One turn or mirror swaps these rows in pairs. Which row does each one swap with?
q_952: [ 0.68 -1.10  0.19  1.06 -0.94  1.75  1.31 -1.04 -0.92 -1.10  0.36  2.50
  0.68  1.89 -1.58 -0.49  0.69 -0.74 -1.34 -1.66 -0.95]
q_986: [ 1.80 -0.56 -0.92 -2.14 -1.14  1.89  0.58 -1.68 -0.32 -0.29 -0.86  0.03
 -0.34  0.51  1.64 -0.06 -1.88  2.19  0.24 -0.39 -0.59]
q_951: [ 0.73  2.26  2.04  1.59  0.07  2.73  1.31 -0.33  0.09  0.69 -0.83  2.02
 -0.25  0.44 -0.61 -1.83 -1.58  0.13  0.90 -0.40 -0.67]
q_473: [ 2.04  1.58  0.11 -0.34 -0.56 -1.68  2.82 -1.19 -1.50  0.09 -0.96  0.39
  0.61 -1.91 -0.63 -1.29 -2.22 -0.96 -0.78  0.10 -1.09]
q_928: [ 2.52  2.04 -0.92  1.29  0.11  2.79  0.76 -0.85  0.35  0.34  0.78  1.75
  0.36  1.55  0.77 -0.20 -0.67 -0.29 -1.07 -0.77  1.80]
q_44: [-0.88  1.20 -1.30 -0.18 -2.89  0.55  0.33 -2.47 -0.64 -0.42 -1.06  0.65
 -0.06  0.79  0.50 -0.57 -1.66 -2.58  0.69 -0.10  0.15]
q_79: [ 0.24  1.55 -1.01 -1.88 -1.61  1.56  0.29  0.95 -0.75 -1.81  0.10  0.93
 -1.32  0.84 -0.72  1.76 -0.32  1.02 -2.61 -1.24 -0.73]
q_309: [-0.54  1.46  2.38 -1.06 -2.31 -0.14 -0.90 -3.97 -0.78 -0.02 -0.28  1.38
 -0.06  0.46 -0.76  0.73 -1.09 -0.88  0.14 -0.35  1.50]
q_80: [ 0.48  1.10  1.73  1.55  0.05  0.17 -1.34  1.76 -1.00  0.26 -0.59 -0.13
  0.18  0.73 -2.38 -0.45 -1.70 -2.10  0.06  1.05  1.62]
q_572: [ 1.21  0.76 -0.20  1.63 -1.20 -1.34  0.73  0.40 -2.44 -0.21  0.95 -0.68
 -0.26  0.65  0.49  2.42 -0.04  0.83 -2.05 -1.49  1.45]
q_188: [ 0.63  1.08  2.05  2.15 -0.14 -0.55 -0.47  1.67 -1.69 -0.24  0.38 -0.64
 -0.11  0.70 -2.44 -0.44 -1.53 -1.72  0.01  0.86  1.77]
q_364: [ 2.27 -0.72 -0.64 -2.36 -1.32  1.04  0.17 -1.79 -0.25 -0.77 -0.26 -0.65
 -1.30  0.11  1.29  0.36 -1.62  2.32 -0.39  0.56 -0.10]
q_703: [ 0.81  2.67  1.02  1.53  0.27 -1.14 -1.09 -0.69  0.05  0.14  0.78 -0.28
 -2.76  1.52 -0.05  0.15 -1.94  0.98 -0.13 -2.10  0.67]
q_899: [-1.29  1.32 -0.77 -0.32 -0.60  0.35 -0.44  0.75  0.09 -0.71  1.01  1.82
 -1.47 -1.69 -1.09 -1.14 -1.28 -1.16  0.73  1.47 -0.91]
q_659: [ 1.84  1.04  1.67 -0.46  1.06  0.09  1.36  0.89 -0.89  0.80 -1.49  1.21
  0.85  1.79 -0.07  0.78 -0.36  2.15 -1.44 -0.25 -1.75]
q_202: [-0.76  1.10  0.25 -0.33 -0.46 -0.96  0.49 -1.06  1.88 -0.88  2.16 -0.61
 -0.01  0.62 -1.43  0.23 -2.64  1.94 -0.32 -0.49  1.25]
q_452: [-1.75  1.29 -0.46 -1.13 -2.77  0.78  0.11 -1.85 -0.41  0.42 -0.74 -0.46
  0.14  0.35 -0.63 -0.46 -1.90 -1.50  0.09  0.98  2.55]
q_120: [ 0.99 -0.17  3.35 -1.56 -0.28  0.78  0.70 -0.82  0.40 -0.80 -0.17 -0.77
 -1.58 -1.72  0.56  1.53  0.25 -0.58 -2.16 -1.36  0.62]
q_95: [ 1.54  1.35  0.06  0.16 -1.84 -0.25  1.10 -1.18 -0.27  0.32  0.40  2.64
  0.20  1.64 -0.18  0.70 -0.97 -1.22  1.39 -1.17 -2.82]
q_46: [ 2.76  2.00  1.48 -1.19 -1.33 -1.02 -0.53  0.34  0.73 -1.23 -1.10  1.26
 -1.02 -0.57 -0.81  0.03  0.84 -1.25  0.44  2.05  0.92]
q_359: [ 0.12 -0.04  1.61 -0.78 -0.97  1.17  2.24  1.39 -0.70  0.63  1.15 -1.08
  1.16 -1.07  1.10  0.30  0.42 -1.33  0.00  1.69  0.76]
q_788: [ 1.22  1.25  1.95  1.27 -1.06 -1.21 -0.68  1.98 -0.89  0.44  1.24 -0.01
  0.08  1.35 -2.08  0.80 -0.62 -1.56  0.33  0.80  2.26]
q_219: [ 1.74  0.32  2.09 -1.59  0.20  1.11  0.36  0.34 -1.78  0.45  0.78  1.26
 -2.81 -0.69 -0.87  0.51  0.72 -1.34  0.26  2.13  0.99]
q_246: [ 0.53 -0.04  1.11 -1.09 -0.77 -1.72  1.81  0.02 -1.13 -0.42  1.46  1.87
 -1.93  0.18  1.12  1.51  1.10  0.53 -1.99 -1.69  0.01]
q_154: [-1.51  1.21 -0.80 -0.62 -2.34 -0.18  0.25 -2.81 -0.76 -0.65 -0.67  0.05
  0.46  0.20 -0.75 -0.64 -1.47 -2.32  0.41  0.11  1.53]
q_836: [ 1.89  1.92  2.51 -1.61 -0.01  1.13 -2.04  0.81 -0.06  0.50  2.09  1.27
  0.10  0.99 -0.30 -0.47 -2.19  1.06  0.14  0.15  1.29]
q_13: [-0.42 -0.21  1.40 -0.72  0.29  0.36  0.68  0.07 -1.57  0.76 -0.30  0.37
  1.63  1.65 -0.69 -1.10  0.24 -2.55  0.08 -2.60 -0.36]
q_2: [ 0.09  0.01  0.71  0.31 -0.92  1.46  0.21  0.59 -2.23 -0.37 -0.03 -1.64
 -1.77  1.05 -1.23 -1.90 -2.89 -0.98  0.11  1.90  0.51]
q_785: [ 2.35  1.17  0.77 -0.51 -0.13 -0.01  1.04 -0.35 -0.01 -3.04 -0.12 -2.03
 -1.67  1.96 -0.86 -0.76 -1.94 -0.55 -1.46 -0.32  1.21]
q_527: [ 1.68  3.02  0.57 -1.63 -2.14 -0.46 -0.31  0.10 -1.03 -1.33 -0.59  0.26
  1.30 -1.85 -0.09  1.14 -1.30  0.62  1.59 -1.15  0.39]
q_883: [-0.58 -0.67 -0.11  1.05 -1.12 -0.43  0.48 -0.76 -1.44 -1.86 -0.49 -0.41
 -2.68 -1.32 -0.29 -0.11 -0.11 -2.04 -1.14 -0.54  1.81]
q_984: [ 0.06  1.34  2.18  1.91  1.09  0.68 -1.63  0.05 -1.41 -0.68 -0.57 -0.28
  0.86 -0.05 -2.23 -0.14 -1.90 -1.48  0.06  0.56  1.42]
q_207: [ 2.54  0.82  1.60  0.13  0.55  1.22 -0.39  0.64  0.18 -1.86 -2.20  0.40
 -0.59  0.67 -1.52  1.21 -1.48  1.42 -1.22 -2.08  1.12]
q_924: [ 0.67 -0.10  0.73  1.51  0.75  0.02  0.29 -1.77  1.04 -1.37 -0.90  2.61
 -0.29 -1.77  0.13 -0.84 -0.62 -1.38 -0.22 -1.77  1.20]
q_704: [-0.63 -1.59  1.26 -0.17 -0.72  1.92  0.03 -0.60 -1.56  0.26  2.24 -0.41
 -1.04  0.51  0.50  1.05 -0.20 -2.48 -0.60 -1.45  1.39]
q_992: [ 0.46 -0.70  1.85 -0.36 -0.43  1.48  2.24  2.38 -1.77 -0.54 -0.80  0.12
 -0.22  0.24 -0.93  1.73 -1.38  0.33 -1.38  0.31  2.42]
q_872: [ 0.89  1.60 -0.48 -0.75 -0.73  0.72  2.33 -0.64 -3.33 -0.09 -2.08  1.60
 -0.06  1.95  0.27 -0.25 -1.78  1.03 -1.28 -0.01 -0.59]
q_656: [ 1.40  0.33  0.79  0.30 -0.68  0.98  0.30 -1.52 -1.63  0.40  0.47  3.28
 -0.98 -0.28  2.66 -0.84  1.30  0.58  0.06 -0.28  0.80]
q_136: [-0.81  0.59  0.30 -0.96 -0.49 -0.71  0.73  1.41 -1.29  0.71  0.36  0.71
  2.53  0.44 -1.35 -0.26  0.47  0.81  0.69 -2.31  1.09]
q_140: [ 2.70  1.10  1.56  0.40  0.12 -0.67  0.96  0.83 -0.24  0.89  0.62  1.61
  1.14  2.08 -0.12  0.82 -0.20  1.57  0.35 -0.95 -2.13]
q_442: [ 1.32  0.45  1.15 -0.57 -0.25  0.99  1.07 -2.50 -0.61 -1.20 -0.20  1.58
 -2.33 -0.52  1.84  0.43 -1.37 -0.47 -1.59 -0.89 -2.26]
q_25: [ 1.51 -1.05 -0.96 -2.00 -1.92  0.63  0.58 -1.13 -0.30 -0.13 -0.36 -0.93
 -2.25  0.40  1.63  0.76 -1.39  1.45 -0.74  1.22  0.61]
q_342: [-0.16  1.55  1.58 -2.10 -0.96  0.71 -0.42 -0.38 -0.86  1.08  0.31 -0.91
  0.35  0.12 -0.31 -0.45 -2.23  0.44 -1.01  2.04  3.34]
q_420: [ 1.23 -0.08  0.19  0.88 -1.06 -0.39 -1.37  0.00 -0.71 -1.51  2.12  1.43
 -2.07 -0.82 -0.30 -0.74 -1.35 -2.76  0.64 -1.62 -0.09]
q_331: [ 2.55  1.54  1.90  0.08  1.07 -0.20  1.73  0.55 -1.51  0.36 -0.55  1.30
  0.79  1.81  0.14  0.80 -0.87  1.96 -0.78 -0.61 -1.94]
q_151: [ 1.49 -0.89 -0.38 -0.38 -0.27 -0.22  1.29 -0.81  1.83  0.12  0.54  0.30
  0.65  1.19 -2.51  1.25 -0.94 -0.71 -1.36 -1.42 -1.46]
q_189: [ 0.14 -0.08  2.02  0.15 -1.63 -2.62  0.16  1.13 -2.14 -1.19 -0.02  0.47
  1.20 -1.19  1.22  1.22 -2.03 -0.11  0.08 -1.04 -0.76]
q_948: [ 0.76  0.58 -0.91 -1.04  0.03  1.80  0.46 -0.73 -0.66 -0.09 -1.31  0.13
  2.69  1.00  0.37 -1.22 -1.43  1.23  1.16 -1.74 -0.12]
q_614: [ 1.15  0.88  2.26 -0.14  1.75  0.27  0.92 -0.19 -1.47  0.01 -1.52  0.14
  0.99  0.58 -0.32  1.14 -0.14  2.96 -1.49 -0.03 -0.85]
q_196: [ 1.47 -0.52  0.66 -0.07 -2.59 -1.32  0.05  1.33 -0.59 -0.38  1.34 -0.26
 -2.49  1.15 -1.16  1.30 -0.08 -0.04 -0.43  1.48  2.04]
q_596: [ 1.21  0.30  0.96  1.25 -1.23  0.04 -1.39 -0.15 -0.36 -1.11  2.21  1.66
 -1.93 -0.59  0.14 -0.78 -0.82 -2.77  0.63 -1.69 -0.23]
q_52: [ 1.44 -0.45 -1.21 -2.21 -1.34  1.84  0.50 -1.42 -0.07 -0.29 -1.32 -0.01
  0.10  0.49  1.60 -0.07 -1.96  2.14  0.41  0.20 -0.29]
q_416: [-0.92  1.03  3.33  0.20  0.45 -0.94  1.11 -0.22  0.42  0.32 -1.23  0.84
  0.45 -1.90 -1.99 -0.41 -1.64 -0.67  0.04  0.56 -0.30]
q_36: [ 0.72  2.16  1.91  1.67  0.26 -0.50 -0.41 -0.57 -0.66 -0.42  1.87  0.35
 -0.48  0.30  1.95 -0.20 -1.65 -1.08  1.75  0.52 -1.46]
q_747: [ 1.40 -2.74  0.09 -1.07 -0.59  0.10 -0.45 -1.71 -0.54 -0.81 -0.43 -0.50
 -0.73 -0.36 -0.12  0.79 -0.54  2.03  1.78 -0.97  0.70]
q_837: [ 0.50  0.71  1.23 -1.46 -1.12 -1.69  1.66 -0.42 -0.97 -0.71  1.35  1.56
 -2.30  0.16  0.97  1.02  1.08  0.58 -2.12 -1.62 -0.55]
q_340: [ 3.04 -0.24  2.01 -0.92  0.41  0.13 -1.25  0.51 -1.10  1.13  0.53  1.70
 -1.24  0.57  0.61 -1.30 -0.72  0.91 -1.74  0.88  2.02]
q_598: [-1.68  1.06 -0.04 -1.08 -2.63  0.39  0.13 -1.85 -0.82  0.05 -0.56 -0.38
 -0.12  0.17 -0.55 -0.63 -1.69 -1.95  0.08  0.84  2.90]

q_219 swaps with q_952
q_837 swaps with q_420
q_154 swaps with q_364
q_188 swaps with q_331
q_44 swaps with q_25
q_899 swaps with q_79
q_340 swaps with q_13
q_36 swaps with q_572
q_46 swaps with q_151
q_948 swaps with q_342
q_2 swaps with q_872
q_788 swaps with q_140
q_359 swaps with q_928
q_309 swaps with q_747

